In the rows, zero is written as 128.
Each row of T is roughly a mix of the hidden directions of one of 4 groups; some rows fit no group.
T, 114 rows:
[[155 114 107 134  87 104 163 142 139 178]
 [137 162 127 102 122 117 107 140 183 172]
 [145 163 108 181  90 148 125 124  98 140]
 [110 164 133 128 157 149  88 173 112 100]
 [127 166  92 141 117 139 157  97  88 161]
 [116 114 138 125 123 118 155  54 100 121]
 [139  89 132 113  67 110 118 139 163 145]
 [176 159 151 161 156 108 110 161 138 133]
 [113 163 139  94 188 106 141 118 138 151]
 [128 119 140  90 105 101 143 148 132 192]
 [122 157 140  86 136 124  82 155 172 127]
 [124 138 130 100 177 109 179 110  99 145]
 [152 106 106 115 118 104 135 178 147 176]
 [134 154 112 159  99 120 129 194 115 142]
 [128 139 119 175  70 125 109 166 120 123]
 [136 123 135 180  86 139 118 142 123 179]
 [ 85 145 140  99 152 133  92  98 158 100]
 [125 116 119 168  82 124 155 126  76 114]
 [116 122 148  73 132 117  94 165 161 111]
 [124 153 124  98 134 130 108  64 155 100]
 [127  83 150 118 125 127 177 152  90 152]
 [126 144 111 176 166 138 144 110  81 110]
 [114 136 142 138 161 137 162  66 103 113]
 [113 169 136 103 169 133 133 144  74 136]
 [123 182 126 115 164 139  85 115 158 120]
 [143 137 117 163 108 139  89 170 162  95]
 [107 131 139  84 160 128 101 133 143  72]
 [129 105 140  96 158 149  95  94 174 114]
 [142 172 106 165 150 140 143  97  88 145]
 [111  79 115 138  88 127 174 107 106 133]
 [149 136 117 117  69 125 116 120 166 169]
 [147  89 119 113 170 164 129 167 127  99]
 [165 146 137 114 133 121  93 181 167 138]
 [128 161 138  91 119 121 101 186 133 156]
 [145  74 131 169 107 134 163 158 119 124]
 [121 170 128 112 181 143  91 111 143 102]
 [ 87 146 142 107 173 152 101 125 103  96]
 [180 106 120 186 121 131 152 145 126 140]
 [127 203 118 120 150 131 105 121 113 151]
 [114 171 119  77 145 136  92 129 163 125]
 [128  96 143 123  62 123 126  91 150 116]
 [115 171 132 155 132 144 156  82  99 100]
 [101 134 139 106 139 150  80 120 157  78]
 [160 105 103 178 103 112 159  99 140 142]
 [ 98 174 124  81 131 133  93 116 160 133]
 [153 113 113 154 134 117 166 130 114 192]
 [133 114 125 166 125 155 103 153 144  67]
 [117 178 137 101 148 128  79 132 164 129]
 [135 162 113 164 133 157 128  89  83 106]
 [140 142 113 137  75 107 168 122  99 163]
 [153 108 117 147 105 101 173 119 120 180]
 [161  81 125 158  90 120 169 135 138 134]
 [108  93  94 125 119 111 166  81 156 130]
 [125 182 132  88 134 135  82 143 146 108]
 [132 112 124 102 149 113 106 193 153 153]
 [141  79 125 155 109 112 176 116 118 162]
 [175 120 118 143  81 128 125 137 173 100]
 [124 180 136  88 139 127 104 175 114 144]
 [146 112 122 153  77 119 167  97 126 164]
 [152 149 115  97 104 112 154 125 148 188]
 [143 120 111 115 147 110 124 193 143 170]
 [130 171 115 171 128 163  98 127  91 110]
 [155 143 113 138 112 118 156 153  72 166]
 [ 92 129 129  79 164 104 129 132 102  90]
 [121 146 130 137 171 139 159  75  96 107]
 [142  86 126 131 129 115 172  76 120 156]
 [147 100 119  98 142 131 184  95  98 139]
 [105 177 110 124 163 144 123  81 103 123]
 [136  98 134 138 117 120 108 177 147 184]
 [117 152 134 144 113 159 101  89 108  74]
 [147  78 122 104  94 102 128 148 160 159]
 [129 146 116 170 113 127 162 102  79 159]
 [104 131 150 136 110 116 103  56 140 117]
 [121 168 135 102 174 115 111 157 164 153]
 [125 135 138 115 108 129  81  93 186 138]
 [136 152 132 112 131 153  98 119 148  60]
 [ 99 160 147 115 161  94 146  79 116 142]
 [152 101 113 135 107 103 169 131 135 185]
 [141 128 110 163  91 137 126 192 110 122]
 [ 85  76 139  88 118 123 135 119 133  94]
 [116 104 161  73 109 131 125 174 138 139]
 [139 152 141  77 108 113 124 172 134 168]
 [161 165 116 184 150 137 136 112 101 144]
 [137 140 129  93 122 100 160 113 112 189]
 [144 156 115 182 119 138 144 141 100 173]
 [161 156 115 108 102 115 123  78 170 120]
 [137 136 103 100 183 123 107 178 125 123]
 [140 152 110 148  79 108 159 154 102 162]
 [148 122 178 152 143 107  92 169 151 123]
 [131  99 120 167  72 139 132 118  95 101]
 [131  88 155 163  80 109 135 147 155 145]
 [168 131 124 132 119 133 104 162 192 136]
 [105 122  90 118  94 138 171  92 100 146]
 [117 138 129 140 144 159  91 139 139  62]
 [149 125 118 173  95 134 125 152 119 185]
 [107 133 138  84 170 128 116 123 137  73]
 [134 114 118 153  71 118 163 134 114 171]
 [117 172 123 134 137 156  87 135 109  77]
 [117 175 134 102 161  95 150 126 133 171]
 [119 158 120 157  99  97 165 140  81 146]
 [128  99 120 155 110 133 165 118  69 101]
 [123  62 133 142  94 121 133 130 169 143]
 [178 160 125 167 123 123 130 160 118 166]
 [130 183 110 161 129 153 127 112  89 100]
 [146 128 115 163 160 131 159 125  99 184]
 [121 104 115 168 134 140 122  76 150  86]
 [173 100 149 133 148 116 121 187 126 113]
 [153 142 103 169  79 145 103 147 109 149]
 [127 174 112 122 155 132 139 115  65 140]
 [ 91 103 134  99 149 139 113  99 160  81]
 [153  98 118 153  81 115 121 137 181 135]
 [105 176 111 136 170 133  99  88 118 113]
 [142 161 121  99 147 123 120 170 167 169]
 [135 136 142  86 146 126  86 164 171 111]]
Each list below has one row that fits no group; the rest each fit one group, if only roughly. Name that row.
- K_37: [143 141 115 128  61 113 146 113 133 170]
- K_868: [124  92 153 147 129 117 141 146 145 195]
- K_663: [ 98 159 151 144 186 151 102 138 114 124]
- K_462: [122 123 144 101 117 116 129 185 122 183]
- K_230: [ 93 148 135 133 171 139 111  76 129  98]
- K_201: [118 114 146  70 109 104 117 178 127 133]
- K_325: [ 85 124 138 131 136 158 110 100  95  78]
- K_548: [124 168 111 131 190 128 157 135 102 111]
- K_601: [101 147 128  93 142 127  94  72 156 119]
- K_668: [ 92 156 152 130 187 115 100 124 137 107]
- K_38: [140 138 137 138 126 126 148 193  84 153]
- K_28: [ 79 129 156  82 145 124  94 126 133 100]
- K_135: [105 158 144  70 127 112  90 156 138 135]
- K_820: [100 131 154  94 133 125 102 147 156  72]
 : K_325
- K_431: [133  86 127 137 120 110 181  96 109 162]
- K_501: [108 145 138  91 191 124 119 150 140  99]
- K_311: [106 112 135 114 139 141 114  62 148  91]
- K_940: [132 122 120 151  62 114 151  95 102 140]
- K_456: [145  79 120 177 106 121 157 157 127 145]
- K_46: [111 146 136 124 139 154  90 104 113  65]
- K_643: [173 103 113 150 119  99 163 122 147 169]
- K_980: [137  74 126 158 107 116 169 147 123 161]
- K_194: [129  95 130 146 142 142 166  82 104  87]
- K_530: [138  72 129 151 114 141 157  96 136  87]
- K_327: [ 90  94 147 115 133 152  97 119 156  83]
- K_354: [105 156 136 128 194 148 105 132 110 102]
- K_49: [166 137  87 139 124 112 167 153 113 169]
- K_442: [141  90 152 145  98 102 151 166  92 144]
 : K_643
- K_406: [114 102 141  84 114 128 128  76 166 112]
- K_45: [116 165 115 162 126 134 144  78  91 154]
- K_899: [116 141 129  91 175 121 108 175 144  98]
- K_80: [120 131 119  65 148 137 102 147 164 101]
- K_757: [136  89 144 127 104  96 143 167 162 164]
- K_919: [ 87 140 112  97 153 142 136  81  97 104]
- K_710: [118 185 131 128 133 104 109 163 157 163]
- K_367: [137 103 114  78 110  89 152 152 162 139]
- K_577: [113 169 150  86 145 119  83 157 141 131]
- K_492: [130 113 131 118 178 155  97 168 154 100]
 : K_757
- K_11: [141 139 128 104  96 100 120 155 157 185]
- K_624: [119  94 123 151  77 115 169 118 103 154]
- K_225: [ 89 145 144  84 169 126 104 109 117  98]
- K_57: [105 164 135 129 160 144 134  90 104  79]
- K_177: [102 183 134  97 131 101 143 112 108 164]
- K_493: [114 142 135 137 171 138  87 177 148 103]
- K_348: [105 104 136  74 143 134 106 136 158  85]
- K_614: [101 156 144  96 165 134 111 129 141  73]
- K_660: [133 116 132 151 120 129 172  62 108 142]
- K_897: [ 94  84 145  93 113 130 116  89 162 122]
- K_252: [141  98 129 144  81 120 160  77 130 148]
- K_206: [105 166 148  78 151 119  85 145 132 121]
- K_427: [108 123 108 145 138 136 163  78  78 119]
 : K_177
- K_95: [142 180 112 161 106 127 133 116 122 180]
- K_775: [120 122 146 118 101 147  89  92 129  71]
- K_606: [150 128 148  86 135 117 106 194 124 127]
- K_516: [151 177 116 112 180 143  97 138 137 114]
- K_538: [115 121 133  90 193 129 121 116 121  89]
- K_586: [ 87  86 131 142  95 129 160  86 121 121]
- K_978: [121  86 136  73 119  97 141 131 165 119]
- K_526: [172 137 117 135  91 101 161 131 131 175]
- K_792: [112 119 142 133 186 146  97 152 133  85]
- K_892: [147  80 126 125 101 106 151 125 146 181]
- K_303: [130 147 109 168  86 133 155 107 108 172]
- K_422: [120 180 137 112 119 134  98 164  81 127]
- K_645: [106 142 144 101 152 126  89 180 154 105]
 : K_422
- K_126: [122  87 122 154  69 123 161 117 133 148]
- K_822: [125 185 118  92 163 135  93 124 151 131]
- K_829: [135 173 113  90 162 109 127 139 104 170]
- K_602: [150 162 108 175 144 127 144 152  81 138]
- K_373: [107 162 133 105 183 137 108 137 123  85]
- K_26: [174  98 110 175 115 140 147 129 165 126]
- K_446: [114 115 144 101 197 133 134  97 124 107]
- K_959: [129  74 128 141 103 106 164 118 134 174]
- K_927: [129 140 118 135 124 106 186 110  74 144]
- K_140: [109 134 139 131 147 159  93 169 123  75]
- K_991: [128 110 113 164 145 122 165  70 100 126]
 : K_829
- K_148: [125 133 108 140 178 154 138  84 100  95]
- K_560: [156  99 108 118 110 100 183  97 131 149]
- K_286: [110  97 118 134 117 122 177 108  71 124]
- K_453: [124 112 135  83 123 130 141  65 151 104]
- K_698: [113 130 143 118  97 139 107  79 126  72]
- K_589: [166 152  83 153 123 128 154 145 103 164]
- K_357: [107 155 118  88 171 147 102 106 146  94]
- K_181: [120 156 132 132 151 160 104 134 112  62]
- K_488: [156 185  98 109 162 143 111 147 116 136]
- K_873: [114 146 145 122 160 132  75 121 180 115]
- K_621: [154 105 121 188  96 131 153 133  97 119]
 : K_621
- K_737: [148 103 136 174  89 129 165 143  96 113]
- K_930: [145 151 109 132 116 115 165 182 100 160]
- K_847: [125  98 133  88 152 116 156  79 136  95]
- K_246: [150 112 113 134 132 102 181 141 129 182]
- K_671: [107 111 138 101 125 137 106  81 172  91]
- K_581: [125  73 146  95 161 113 111 148 153 150]
- K_416: [111 148 138 142 196 156 113 122  99 114]
- K_268: [141 132 121 154 111 114 159 157 133 194]
- K_818: [150 167 111 137 190 144 128 113  98 118]
- K_764: [145  95 116 154  92 101 150 119 150 176]
 : K_737
- K_30: [107 146 148 116 200 123 103 130 148 114]
- K_808: [141  95 134 150  99 111 154 142 144 188]
- K_375: [113 136 141  74 162 103 138  92 153 107]
- K_648: [106 172 132  94 172 136 113 100 103 107]
- K_47: [102 136 142  91 127 142  78 149 163  96]
- K_295: [113 144 138 130 195 130 112 172 135 113]
- K_633: [ 91 139 118 130 141 132 151  72  81 120]
- K_895: [112 149 134 122 152 148 125  81 109  70]
- K_261: [110 112 135  89 121 133 103  81 173 105]
- K_604: [115 185 127 155 143 137 123  83  97 145]
- K_834: [114 172 117 148 167 150  99 148 104  94]
- K_785: [108 146 146 114 164 158 114 142  95  76]
 : K_375
- K_744: [111 128 157  92 115 112  86 157 175 126]
- K_347: [134 182 121 110 124 113 103 171 130 169]
- K_723: [156 140 113 155 122 115 164 168  90 162]
- K_224: [137 130  94 180 115 140 154 116  85 154]
- K_625: [162 132 103 196 124 125 146 153 111 136]
- K_168: [155 145 102 157 131 135 164 127  73 154]
- K_139: [121 125 128 137 118 107 177  85  75 132]
- K_389: [134 161 115 181 125 154 141  98  87 135]
- K_893: [127 155 136  92 141 112 110 108 178 171]
- K_520: [154 153 124 121 109  99 145 158 118 189]
- K_102: [119  93 139 128  64 107 146 152 131 157]
- K_816: [159 121 132 144  77 113 138 169 135 170]
- K_321: [135 134 126 121 125 147  79 169 183 131]
- K_143: [128 143 129 176 141 146 156  79  92 140]
- K_382: [120 158 126 167 177 157 120 118  86 128]
 : K_224
- K_665: [140 149 120 128 101 130  90 174 175 149]
- K_876: [114 130 142  82 108 118  89 145 176 149]
- K_831: [143 122 127 104  86  99 125 136 170 177]
- K_809: [150 127 114 130  83 143  94 175 164 135]
- K_506: [133 147 115 156 114 147  85 189 120 141]
- K_71: [123 170 128 112 125 129  80 184 141 129]
- K_945: [ 97 141 142  73 146 115 118  85 132 157]
- K_612: [137 141 143 107  98 112  97 178 166 152]
- K_340: [139 156 115 171  97 144 148  87  91 133]
- K_491: [ 96 110 135 107 121 132  84  96 180 118]
- K_539: [117 103 116  94 143 100 184  98 114 150]
- K_130: [135 134 118 153  64 111 152 102  99 146]
 : K_539
- K_965: [147 155 113 170 142 124 151 157  78 149]
- K_594: [ 98 170 116  65 141 129 110 123 109 130]
- K_617: [ 94 155 139 104 144 132  78 176 133 136]
- K_66: [144 163  96 150 138 146 143  92  83 103]
- K_776: [116 129 124 144 134 111 179 126  63 122]
- K_36: [109  96 146 146 141 149  95  97 129  73]
- K_736: [154 131 104 172 115 104 155 141 115 179]
- K_52: [153 104 105 124 117 116 174  71 115 136]
- K_147: [135 131 130  98 200 134 144 161 134 137]
- K_770: [138 153 102 140  73 147 126  98 100 160]
- K_337: [132 148 140 181  96 111 139 127 107 176]
- K_784: [120 109 129 159 153 158 138 108 105  67]
- K_460: [125  71 143  81 128 104 126 124 165 129]
 : K_770
- K_732: [133 118 138  94 118 134 111  84 175  86]
- K_409: [109 135 140  74 158 128  89 140 152  97]
- K_944: [153 128 144 113 107 109 105 193 151 150]
- K_233: [115 191 128 109 155 135  90 155 113 124]
- K_866: [105 143 150 112 157 123  82 106 180 127]
- K_39: [139 135 135 161 119 112 157 135  62 157]
- K_680: [160  88 125 154 113 110 165 137 147 172]
- K_395: [125 160 132  97 137  98 156  89 137 176]
- K_253: [151  95 119 136  78 109 139 142 147 177]
- K_813: [127 125 123 152  65 115 154  94  95 136]
- K_521: [168 157  98 171 100 108 136 139 134 161]
- K_783: [116  66 147 114 114 134 136  95 164 107]
- K_962: [ 96 157 142  70 141 136  86 134 136 116]
 : K_680
- K_887: [103 144 126 159 160 141 135  68 103 111]
- K_898: [164 157 118 153 152 120 150 144 120 186]
- K_341: [140 119 124 148 136 112 160 156 130 197]
- K_77: [112  94 131 127 121 139 107  76 169  93]
- K_163: [106 167 141  88 147 136  90 172 120 130]
- K_720: [ 88 102 148  70 135 119 110 132 136  95]
- K_307: [153 152 108 174  96 131 151 119 115 174]
- K_193: [147 157 102 166  90 131 150 121 115 174]
- K_551: [100 126 156 106 134 137  73 151 150  90]
- K_569: [107 155 138 123 195 138 109 165 124 122]
- K_652: [136  95 119 176  84 127 166 115 129 152]
- K_105: [130 134 121 121 194 125 173 103 107 130]
 : K_898
